128 stands for zero in the data rows.
A hidden rule labels the rows of this table. It goes by one to three of the table's principal directions, not those with the most spread.
[156, 137, 144, 124, 178, 104, 166, 134, 127, 95, 109, 85, 141, 98, 98, 170, 183, 162, 100, 133, 146, 141, 111, 141, 163, 59, 83, 140, 148, 103, 60, 91, 185, 122, 182, 157, 194, 96, 129, 114, 76, 121, 203, 168, 141, 98, 118, 150] Uu
[116, 134, 185, 147, 172, 99, 100, 127, 178, 115, 74, 152, 163, 163, 164, 116, 126, 178, 192, 118, 106, 97, 117, 157, 133, 97, 153, 196, 188, 113, 106, 93, 99, 138, 178, 134, 191, 116, 142, 130, 134, 143, 139, 129, 139, 113, 148, 142] KI
[174, 98, 32, 121, 43, 137, 160, 95, 110, 121, 210, 73, 121, 117, 79, 150, 140, 83, 55, 123, 173, 189, 157, 144, 154, 169, 82, 116, 80, 176, 120, 206, 113, 97, 60, 127, 88, 144, 131, 107, 96, 62, 127, 102, 106, 178, 111, 64] Rs
[127, 144, 199, 96, 119, 179, 108, 222, 76, 167, 179, 142, 83, 69, 157, 145, 117, 144, 89, 141, 145, 56, 172, 106, 117, 151, 177, 48, 100, 89, 120, 73, 166, 185, 169, 124, 78, 129, 147, 182, 150, 200, 144, 121, 164, 97, 79, 160] Uu
[114, 139, 171, 146, 228, 98, 146, 174, 132, 114, 30, 135, 168, 112, 101, 135, 159, 195, 140, 110, 117, 89, 125, 109, 117, 37, 118, 159, 180, 96, 58, 51, 200, 130, 172, 159, 214, 81, 136, 112, 99, 170, 191, 181, 123, 89, 131, 228] Uu
[103, 152, 160, 79, 97, 150, 109, 150, 158, 146, 162, 104, 116, 128, 139, 133, 152, 160, 114, 122, 187, 95, 161, 126, 131, 150, 198, 155, 150, 156, 158, 122, 114, 145, 161, 98, 109, 132, 129, 135, 96, 103, 93, 127, 109, 162, 97, 42] Rs
[143, 81, 65, 137, 122, 125, 119, 130, 76, 143, 141, 139, 123, 129, 94, 115, 118, 102, 56, 100, 132, 101, 237, 98, 75, 215, 122, 100, 132, 160, 120, 176, 133, 125, 69, 89, 102, 146, 104, 148, 166, 153, 102, 117, 129, 115, 167, 155] Uu
[124, 106, 120, 114, 141, 124, 86, 140, 100, 162, 139, 156, 111, 145, 146, 97, 109, 107, 100, 117, 127, 77, 235, 111, 54, 235, 193, 100, 149, 149, 165, 130, 88, 143, 118, 75, 75, 146, 98, 159, 205, 141, 81, 115, 141, 118, 153, 109] Rs
[110, 168, 243, 130, 172, 129, 100, 168, 159, 128, 92, 161, 143, 145, 193, 122, 109, 199, 208, 129, 95, 84, 70, 172, 165, 55, 164, 158, 164, 77, 106, 44, 109, 167, 216, 159, 166, 99, 175, 136, 132, 174, 152, 138, 160, 97, 108, 151] Rs
[105, 130, 157, 99, 131, 120, 113, 125, 170, 112, 123, 141, 131, 142, 120, 132, 161, 152, 117, 116, 137, 89, 153, 123, 122, 128, 159, 164, 168, 132, 145, 98, 134, 160, 166, 110, 163, 130, 90, 122, 107, 118, 120, 130, 107, 126, 135, 106] Uu
[116, 146, 183, 95, 90, 181, 115, 164, 151, 150, 187, 110, 91, 93, 155, 147, 127, 121, 135, 175, 148, 102, 136, 103, 146, 151, 161, 93, 77, 99, 158, 112, 133, 168, 157, 116, 100, 149, 121, 175, 108, 132, 125, 101, 126, 138, 90, 98] Uu
[116, 118, 144, 154, 119, 152, 98, 128, 124, 154, 124, 169, 102, 125, 184, 90, 59, 67, 204, 163, 57, 126, 71, 134, 85, 140, 128, 66, 60, 54, 179, 124, 103, 144, 135, 154, 50, 129, 122, 117, 216, 152, 111, 82, 132, 135, 121, 164] Uu
[185, 78, 99, 128, 83, 107, 147, 151, 136, 102, 213, 117, 144, 143, 71, 170, 154, 146, 47, 82, 142, 104, 212, 150, 160, 155, 99, 170, 137, 162, 81, 157, 130, 148, 81, 120, 174, 153, 137, 139, 102, 120, 172, 116, 116, 124, 124, 130] Rs
[131, 111, 131, 133, 138, 117, 102, 121, 117, 135, 116, 149, 109, 132, 174, 112, 124, 107, 148, 127, 119, 94, 145, 125, 97, 171, 158, 119, 147, 119, 151, 145, 108, 135, 150, 119, 114, 129, 104, 151, 187, 141, 114, 101, 141, 124, 151, 127] Rs
[118, 122, 161, 138, 156, 115, 97, 141, 142, 124, 102, 176, 145, 161, 144, 115, 105, 139, 160, 110, 88, 86, 151, 140, 105, 136, 158, 150, 155, 127, 131, 92, 105, 153, 137, 125, 140, 133, 127, 126, 168, 152, 115, 128, 129, 102, 150, 161] Rs
[121, 126, 204, 135, 105, 130, 91, 133, 185, 108, 148, 168, 132, 157, 180, 130, 111, 154, 187, 127, 89, 84, 95, 170, 160, 113, 147, 170, 146, 89, 136, 102, 89, 180, 179, 138, 163, 141, 138, 145, 141, 151, 135, 90, 140, 117, 128, 127] KI
[162, 111, 153, 132, 158, 117, 153, 179, 144, 130, 192, 113, 128, 144, 85, 155, 123, 129, 112, 133, 89, 105, 178, 115, 128, 141, 116, 127, 88, 102, 128, 108, 133, 148, 90, 118, 144, 148, 133, 156, 140, 126, 174, 152, 114, 103, 115, 159] Rs
[94, 165, 130, 95, 96, 145, 103, 98, 152, 141, 127, 110, 133, 152, 147, 110, 124, 149, 143, 119, 173, 149, 113, 158, 135, 135, 175, 163, 153, 175, 160, 142, 82, 112, 151, 104, 87, 126, 146, 94, 102, 90, 57, 132, 119, 167, 116, 22] Rs
[142, 141, 118, 125, 88, 114, 131, 110, 131, 97, 169, 145, 164, 174, 91, 149, 121, 164, 93, 76, 133, 163, 119, 190, 183, 107, 108, 186, 161, 197, 98, 131, 98, 124, 90, 120, 148, 154, 180, 95, 90, 123, 111, 158, 145, 111, 127, 94] KI
[121, 148, 142, 134, 188, 136, 125, 159, 95, 159, 82, 114, 143, 115, 119, 116, 110, 153, 122, 140, 134, 129, 169, 112, 100, 129, 142, 102, 129, 129, 91, 90, 140, 111, 128, 120, 114, 108, 155, 136, 129, 154, 128, 169, 149, 103, 127, 159] KI
[133, 136, 136, 120, 107, 111, 127, 100, 163, 110, 150, 133, 150, 174, 124, 128, 130, 167, 132, 101, 126, 147, 108, 176, 174, 107, 115, 188, 160, 152, 123, 138, 94, 130, 131, 119, 162, 136, 150, 110, 95, 119, 119, 137, 134, 128, 134, 81] Rs
[107, 162, 206, 123, 154, 127, 113, 160, 153, 131, 99, 173, 135, 143, 164, 123, 110, 169, 188, 126, 97, 108, 65, 145, 144, 67, 160, 148, 145, 105, 132, 61, 136, 154, 168, 151, 149, 121, 156, 124, 129, 171, 138, 152, 145, 104, 106, 156] Rs
[98, 135, 148, 139, 158, 118, 129, 139, 140, 121, 82, 158, 150, 136, 110, 113, 128, 161, 135, 113, 106, 115, 111, 115, 118, 85, 122, 144, 155, 112, 118, 90, 154, 136, 131, 132, 167, 118, 127, 115, 114, 158, 137, 149, 124, 111, 134, 179] Rs
[163, 97, 70, 116, 55, 122, 169, 119, 150, 111, 232, 102, 132, 140, 40, 161, 148, 107, 43, 118, 142, 175, 163, 123, 154, 157, 83, 143, 87, 168, 131, 169, 139, 123, 36, 106, 139, 176, 119, 126, 75, 88, 149, 136, 103, 146, 108, 96] Rs
[122, 130, 114, 152, 125, 121, 124, 95, 140, 131, 119, 146, 120, 155, 168, 103, 90, 80, 210, 137, 82, 153, 50, 144, 121, 121, 121, 127, 99, 110, 187, 163, 84, 107, 113, 145, 86, 131, 129, 104, 188, 103, 99, 104, 113, 152, 138, 117] Rs
[91, 144, 133, 135, 187, 104, 116, 129, 124, 172, 33, 161, 125, 89, 188, 70, 133, 124, 184, 149, 134, 123, 87, 89, 58, 108, 159, 97, 161, 85, 155, 104, 150, 101, 185, 129, 113, 100, 96, 123, 183, 157, 138, 114, 148, 141, 126, 163] Rs
[109, 110, 57, 168, 118, 127, 122, 66, 101, 157, 61, 165, 104, 104, 197, 57, 89, 35, 203, 169, 94, 174, 46, 98, 74, 146, 106, 54, 88, 84, 193, 181, 102, 87, 112, 153, 60, 112, 84, 115, 216, 119, 103, 54, 128, 176, 152, 159] KI
[88, 165, 172, 113, 121, 156, 59, 91, 140, 136, 85, 146, 126, 145, 212, 101, 97, 136, 195, 139, 140, 115, 108, 172, 125, 149, 190, 140, 163, 143, 150, 117, 59, 138, 205, 116, 83, 121, 140, 116, 154, 127, 47, 102, 152, 132, 148, 59] KI
[134, 133, 122, 112, 69, 116, 131, 98, 151, 98, 184, 155, 141, 167, 108, 144, 136, 150, 97, 91, 132, 152, 109, 167, 183, 122, 111, 177, 156, 177, 134, 144, 104, 140, 102, 109, 159, 165, 143, 119, 91, 124, 113, 132, 140, 121, 131, 85] KI
[71, 151, 135, 128, 164, 127, 72, 87, 153, 165, 35, 140, 140, 146, 202, 56, 103, 125, 212, 146, 135, 120, 125, 133, 64, 155, 194, 137, 169, 122, 177, 125, 59, 104, 188, 106, 80, 100, 107, 102, 182, 104, 54, 97, 123, 166, 156, 74] Rs
[166, 109, 82, 140, 112, 83, 181, 127, 128, 92, 115, 109, 170, 121, 62, 159, 187, 186, 53, 84, 174, 170, 121, 143, 177, 62, 79, 189, 182, 175, 35, 130, 185, 98, 96, 159, 229, 110, 154, 109, 35, 126, 205, 165, 134, 133, 109, 152] Rs
[118, 119, 162, 117, 114, 101, 100, 147, 155, 159, 149, 199, 111, 161, 195, 81, 109, 134, 174, 105, 97, 80, 109, 141, 99, 149, 191, 137, 158, 101, 201, 117, 83, 157, 149, 118, 108, 135, 113, 142, 208, 151, 122, 89, 137, 148, 113, 113] Rs
[100, 162, 191, 77, 118, 175, 96, 153, 123, 128, 152, 118, 109, 103, 137, 149, 142, 163, 95, 131, 163, 80, 163, 139, 142, 133, 163, 110, 139, 121, 120, 82, 142, 178, 205, 106, 108, 127, 129, 132, 96, 151, 99, 134, 140, 102, 113, 91] Rs
[116, 152, 154, 125, 136, 156, 116, 135, 116, 148, 130, 118, 114, 122, 161, 114, 96, 122, 164, 151, 114, 129, 105, 141, 132, 123, 133, 92, 96, 94, 145, 118, 103, 133, 155, 134, 79, 114, 148, 126, 149, 131, 108, 118, 136, 130, 118, 114] Rs
[114, 137, 88, 144, 141, 89, 127, 107, 106, 138, 63, 147, 144, 132, 161, 83, 129, 114, 154, 108, 138, 158, 72, 156, 84, 104, 165, 123, 171, 136, 148, 109, 87, 82, 141, 163, 88, 83, 134, 71, 186, 80, 124, 119, 130, 177, 107, 106] Rs
[98, 160, 112, 121, 134, 132, 135, 124, 114, 121, 76, 124, 145, 109, 111, 132, 144, 135, 124, 118, 164, 153, 96, 120, 121, 87, 144, 135, 150, 170, 119, 105, 151, 99, 129, 143, 119, 113, 139, 87, 99, 105, 108, 158, 115, 143, 113, 124] Rs
[182, 75, 66, 158, 129, 110, 164, 176, 75, 124, 164, 110, 143, 116, 56, 151, 132, 117, 45, 91, 126, 114, 212, 119, 110, 148, 89, 110, 108, 141, 69, 145, 154, 118, 49, 146, 131, 122, 146, 127, 142, 126, 182, 133, 111, 126, 119, 194] Rs
[127, 120, 107, 137, 109, 137, 136, 103, 166, 146, 142, 107, 112, 137, 133, 114, 107, 76, 173, 177, 111, 171, 101, 99, 110, 158, 129, 119, 67, 118, 182, 164, 110, 106, 85, 124, 99, 148, 106, 139, 136, 88, 115, 115, 102, 166, 122, 100] Rs
[131, 125, 80, 93, 77, 157, 105, 76, 143, 132, 161, 65, 118, 121, 123, 141, 149, 96, 92, 151, 203, 152, 204, 129, 123, 213, 151, 138, 119, 193, 140, 189, 91, 109, 131, 82, 84, 150, 100, 127, 94, 59, 64, 102, 110, 167, 144, 12] Rs
[146, 121, 130, 116, 89, 164, 120, 135, 133, 135, 172, 97, 110, 106, 140, 149, 123, 108, 122, 156, 152, 123, 161, 126, 148, 164, 130, 111, 86, 131, 122, 153, 119, 141, 131, 124, 105, 143, 129, 153, 112, 116, 122, 95, 122, 142, 119, 100] KI
[131, 124, 79, 105, 116, 181, 133, 145, 82, 175, 156, 91, 96, 76, 106, 123, 108, 63, 88, 171, 156, 137, 203, 72, 84, 197, 124, 32, 42, 132, 150, 153, 145, 119, 92, 103, 30, 137, 101, 136, 142, 114, 96, 109, 106, 147, 120, 124] Rs
[149, 111, 100, 141, 92, 126, 143, 108, 133, 114, 176, 135, 127, 156, 100, 140, 107, 106, 122, 117, 99, 161, 107, 140, 152, 134, 84, 142, 94, 145, 138, 174, 126, 123, 66, 125, 128, 161, 138, 124, 122, 132, 121, 133, 123, 121, 138, 130] KI
[175, 101, 73, 172, 145, 104, 184, 103, 131, 98, 135, 94, 162, 151, 51, 154, 124, 121, 109, 130, 95, 195, 127, 124, 170, 101, 26, 155, 92, 143, 73, 169, 149, 90, 37, 141, 192, 140, 147, 127, 78, 116, 173, 163, 118, 107, 157, 180] KI
[143, 113, 148, 139, 129, 114, 148, 117, 194, 120, 131, 114, 128, 125, 150, 132, 149, 139, 180, 157, 115, 128, 90, 114, 167, 94, 90, 164, 116, 79, 128, 154, 143, 134, 152, 141, 199, 127, 106, 156, 97, 131, 179, 96, 114, 142, 134, 142] KI
[118, 152, 112, 107, 122, 207, 115, 159, 50, 177, 143, 62, 98, 100, 115, 127, 85, 104, 82, 166, 170, 136, 214, 99, 105, 205, 170, 41, 60, 160, 124, 130, 107, 117, 91, 107, 17, 114, 161, 155, 119, 111, 59, 148, 126, 140, 113, 85] KI
[130, 112, 70, 142, 137, 115, 126, 86, 115, 107, 92, 129, 150, 132, 101, 131, 135, 95, 112, 120, 135, 147, 164, 119, 109, 152, 107, 136, 141, 175, 113, 151, 121, 104, 98, 119, 132, 138, 104, 105, 133, 99, 104, 125, 113, 125, 171, 140] Rs
[146, 124, 173, 133, 100, 133, 130, 106, 188, 89, 166, 119, 129, 147, 144, 159, 133, 149, 168, 140, 102, 130, 76, 167, 207, 87, 81, 178, 117, 93, 112, 143, 122, 159, 163, 146, 192, 140, 136, 139, 82, 134, 155, 106, 129, 115, 137, 117] KI
[69, 190, 248, 107, 165, 174, 72, 121, 143, 113, 91, 133, 114, 134, 191, 129, 109, 177, 193, 150, 106, 86, 72, 166, 155, 87, 155, 130, 153, 70, 134, 70, 117, 177, 255, 121, 125, 109, 145, 129, 117, 175, 76, 144, 162, 75, 145, 103] KI
[162, 110, 72, 160, 138, 109, 157, 104, 97, 108, 96, 105, 146, 117, 108, 141, 138, 117, 114, 122, 137, 170, 117, 135, 148, 106, 74, 132, 130, 149, 72, 161, 143, 88, 99, 158, 155, 110, 143, 115, 112, 116, 157, 133, 133, 128, 145, 159] KI
[122, 113, 115, 107, 92, 160, 92, 114, 103, 139, 157, 146, 86, 118, 158, 118, 107, 68, 122, 138, 121, 100, 156, 127, 90, 197, 152, 75, 96, 122, 177, 150, 110, 155, 143, 114, 47, 142, 90, 125, 185, 129, 74, 86, 123, 132, 140, 102] Uu
[91, 180, 192, 129, 171, 134, 119, 143, 149, 118, 73, 146, 163, 152, 135, 129, 113, 187, 180, 119, 112, 124, 82, 147, 162, 55, 143, 169, 159, 136, 109, 65, 122, 135, 155, 141, 163, 114, 173, 109, 93, 146, 114, 171, 131, 103, 127, 147] KI
[187, 108, 140, 143, 144, 115, 137, 149, 108, 110, 187, 128, 130, 164, 115, 164, 105, 122, 118, 111, 86, 115, 168, 161, 160, 151, 108, 137, 108, 140, 102, 135, 101, 143, 90, 132, 138, 148, 161, 153, 157, 137, 149, 146, 143, 83, 143, 148] Uu
[120, 126, 203, 115, 108, 122, 110, 154, 193, 131, 183, 159, 125, 177, 151, 119, 115, 177, 160, 111, 90, 82, 113, 158, 153, 117, 154, 178, 141, 88, 162, 109, 101, 179, 153, 115, 159, 143, 138, 147, 128, 156, 137, 118, 127, 125, 111, 105] Rs
[160, 120, 139, 130, 93, 110, 181, 174, 151, 85, 209, 137, 154, 146, 44, 186, 152, 165, 72, 86, 111, 133, 114, 141, 198, 66, 80, 174, 119, 148, 93, 102, 167, 152, 62, 149, 202, 157, 164, 123, 63, 129, 197, 165, 108, 109, 90, 171] Rs
[66, 196, 221, 57, 124, 228, 105, 169, 147, 160, 162, 56, 97, 117, 109, 144, 117, 177, 107, 183, 169, 102, 179, 99, 150, 145, 189, 96, 77, 115, 151, 68, 134, 175, 173, 85, 83, 119, 143, 158, 31, 124, 59, 174, 106, 124, 93, 43] Uu
[149, 99, 93, 136, 160, 61, 125, 117, 92, 123, 117, 169, 135, 172, 120, 109, 140, 140, 90, 60, 116, 110, 161, 148, 85, 159, 146, 160, 206, 166, 131, 149, 121, 110, 107, 105, 142, 130, 120, 119, 188, 152, 124, 160, 155, 101, 161, 131] Uu
[161, 128, 187, 132, 103, 142, 134, 136, 153, 75, 218, 133, 123, 161, 106, 186, 107, 136, 141, 115, 60, 121, 74, 193, 207, 78, 61, 153, 83, 86, 111, 121, 136, 180, 139, 151, 153, 156, 163, 114, 110, 154, 153, 142, 134, 72, 125, 144] Uu
Which label does each new row get?
[102, 137, 74, 139, 200, 101, 100, 73, 86, 149, 17, 140, 131, 138, 168, 75, 116, 80, 173, 127, 131, 143, 135, 117, 42, 166, 165, 108, 168, 160, 164, 147, 94, 71, 143, 115, 67, 101, 95, 89, 214, 99, 61, 135, 129, 136, 182, 112]: Uu
[135, 126, 103, 143, 113, 92, 163, 145, 115, 105, 125, 155, 155, 160, 74, 140, 137, 162, 94, 66, 125, 154, 86, 141, 147, 74, 122, 179, 164, 183, 107, 121, 157, 107, 55, 153, 170, 129, 169, 99, 97, 135, 149, 184, 121, 129, 105, 155]: KI
[123, 152, 197, 95, 102, 156, 96, 151, 115, 106, 169, 152, 115, 130, 148, 161, 130, 176, 103, 97, 137, 79, 128, 174, 176, 112, 146, 140, 159, 135, 104, 96, 135, 184, 189, 122, 135, 138, 159, 135, 106, 181, 111, 136, 162, 80, 121, 111]: KI
[135, 131, 127, 139, 147, 122, 131, 136, 119, 117, 124, 138, 153, 154, 94, 141, 113, 139, 114, 112, 113, 135, 160, 131, 135, 132, 125, 146, 135, 168, 104, 111, 120, 125, 82, 119, 147, 144, 152, 131, 119, 132, 121, 163, 131, 99, 144, 152]: KI
[135, 127, 123, 149, 130, 98, 136, 119, 155, 120, 94, 129, 159, 134, 146, 122, 143, 158, 157, 118, 144, 143, 102, 143, 152, 94, 127, 179, 169, 143, 98, 132, 111, 105, 134, 147, 180, 116, 148, 128, 109, 115, 157, 117, 133, 150, 125, 130]: Uu
[133, 139, 128, 137, 155, 131, 127, 118, 89, 148, 93, 145, 102, 127, 185, 102, 98, 102, 181, 143, 101, 138, 76, 130, 126, 119, 128, 85, 110, 105, 151, 137, 115, 116, 141, 151, 92, 103, 133, 134, 178, 148, 116, 121, 148, 123, 139, 143]: Rs
[134, 99, 92, 139, 115, 141, 117, 68, 158, 150, 137, 99, 105, 141, 155, 96, 104, 72, 164, 187, 111, 157, 152, 99, 109, 206, 108, 109, 77, 104, 175, 203, 87, 113, 107, 94, 106, 146, 79, 166, 145, 104, 96, 80, 119, 154, 171, 89]: KI
[127, 138, 118, 101, 122, 148, 127, 132, 129, 155, 147, 112, 114, 136, 122, 125, 118, 110, 120, 148, 148, 138, 173, 102, 118, 176, 165, 112, 99, 168, 160, 132, 110, 124, 95, 103, 91, 142, 119, 145, 120, 102, 93, 139, 112, 144, 123, 86]: Rs
[158, 120, 91, 168, 116, 101, 177, 105, 147, 97, 112, 102, 147, 131, 114, 147, 139, 105, 163, 143, 118, 199, 38, 141, 169, 65, 86, 153, 103, 130, 109, 140, 127, 86, 84, 193, 167, 111, 149, 107, 101, 67, 183, 131, 107, 167, 106, 142]: Rs
[131, 134, 110, 109, 123, 131, 127, 134, 102, 127, 147, 124, 138, 136, 93, 136, 130, 142, 75, 97, 148, 126, 176, 142, 128, 142, 131, 129, 142, 170, 114, 123, 124, 128, 112, 108, 109, 132, 141, 107, 116, 124, 105, 150, 127, 117, 129, 108]: Uu
[138, 123, 123, 108, 107, 159, 145, 154, 106, 122, 178, 118, 112, 107, 76, 161, 132, 120, 66, 130, 131, 121, 166, 105, 141, 138, 100, 93, 86, 133, 115, 123, 175, 154, 99, 118, 120, 148, 121, 136, 94, 148, 133, 144, 118, 102, 119, 153]: Rs
[118, 137, 110, 113, 90, 181, 110, 144, 73, 142, 160, 121, 119, 126, 104, 130, 90, 115, 78, 118, 141, 124, 184, 133, 124, 174, 143, 82, 95, 167, 125, 128, 107, 140, 87, 113, 53, 135, 156, 121, 126, 130, 66, 131, 124, 126, 123, 110]: KI
[138, 97, 98, 152, 202, 115, 132, 136, 100, 134, 63, 127, 137, 93, 107, 122, 135, 94, 118, 149, 110, 104, 198, 78, 67, 150, 101, 84, 118, 101, 94, 114, 168, 120, 128, 129, 139, 114, 81, 134, 165, 143, 157, 123, 118, 99, 168, 219]: Uu
[108, 138, 167, 145, 115, 108, 98, 119, 112, 109, 95, 199, 123, 158, 182, 111, 110, 162, 165, 79, 99, 111, 30, 176, 136, 84, 153, 162, 193, 123, 134, 121, 128, 139, 162, 152, 142, 121, 161, 116, 162, 194, 110, 139, 174, 103, 132, 143]: Uu
[94, 122, 145, 147, 186, 87, 93, 91, 154, 134, 32, 159, 158, 166, 167, 66, 127, 173, 166, 118, 107, 109, 138, 141, 88, 130, 154, 166, 213, 101, 123, 103, 89, 123, 182, 112, 175, 93, 105, 126, 153, 147, 116, 123, 151, 122, 173, 131]: KI
[81, 178, 182, 79, 177, 133, 100, 152, 153, 196, 102, 133, 114, 111, 172, 86, 135, 155, 153, 164, 166, 110, 159, 87, 70, 160, 217, 107, 154, 120, 185, 80, 121, 126, 189, 68, 90, 132, 104, 155, 145, 142, 98, 147, 150, 133, 107, 73]: Rs
[153, 122, 126, 103, 98, 162, 133, 175, 85, 149, 193, 98, 100, 74, 116, 154, 138, 119, 59, 138, 169, 106, 191, 116, 128, 164, 131, 68, 91, 123, 105, 127, 153, 147, 133, 121, 83, 132, 135, 153, 123, 139, 147, 113, 139, 127, 93, 123]: Rs
[151, 112, 162, 112, 111, 142, 126, 171, 147, 134, 182, 128, 122, 116, 104, 154, 129, 147, 95, 132, 125, 101, 172, 126, 134, 137, 122, 128, 102, 110, 101, 109, 167, 166, 132, 120, 142, 151, 131, 146, 103, 169, 162, 133, 134, 103, 106, 149]: Rs
[99, 140, 156, 117, 133, 156, 96, 120, 139, 176, 115, 134, 87, 99, 207, 81, 102, 95, 193, 181, 117, 114, 97, 109, 85, 155, 155, 68, 93, 53, 192, 134, 111, 138, 192, 116, 61, 119, 94, 144, 185, 144, 103, 77, 139, 150, 122, 106]: Rs
[125, 139, 192, 94, 122, 143, 111, 156, 139, 122, 171, 138, 104, 134, 143, 148, 138, 157, 118, 118, 124, 77, 137, 143, 148, 127, 153, 134, 138, 107, 139, 102, 140, 178, 179, 116, 135, 134, 127, 146, 122, 160, 126, 136, 138, 99, 117, 109]: Uu
[154, 109, 5, 144, 97, 89, 179, 36, 116, 72, 109, 88, 156, 131, 57, 154, 178, 97, 75, 97, 168, 224, 87, 142, 159, 97, 40, 174, 149, 205, 94, 213, 157, 56, 71, 142, 166, 131, 114, 62, 67, 63, 129, 148, 106, 151, 160, 101]: Rs
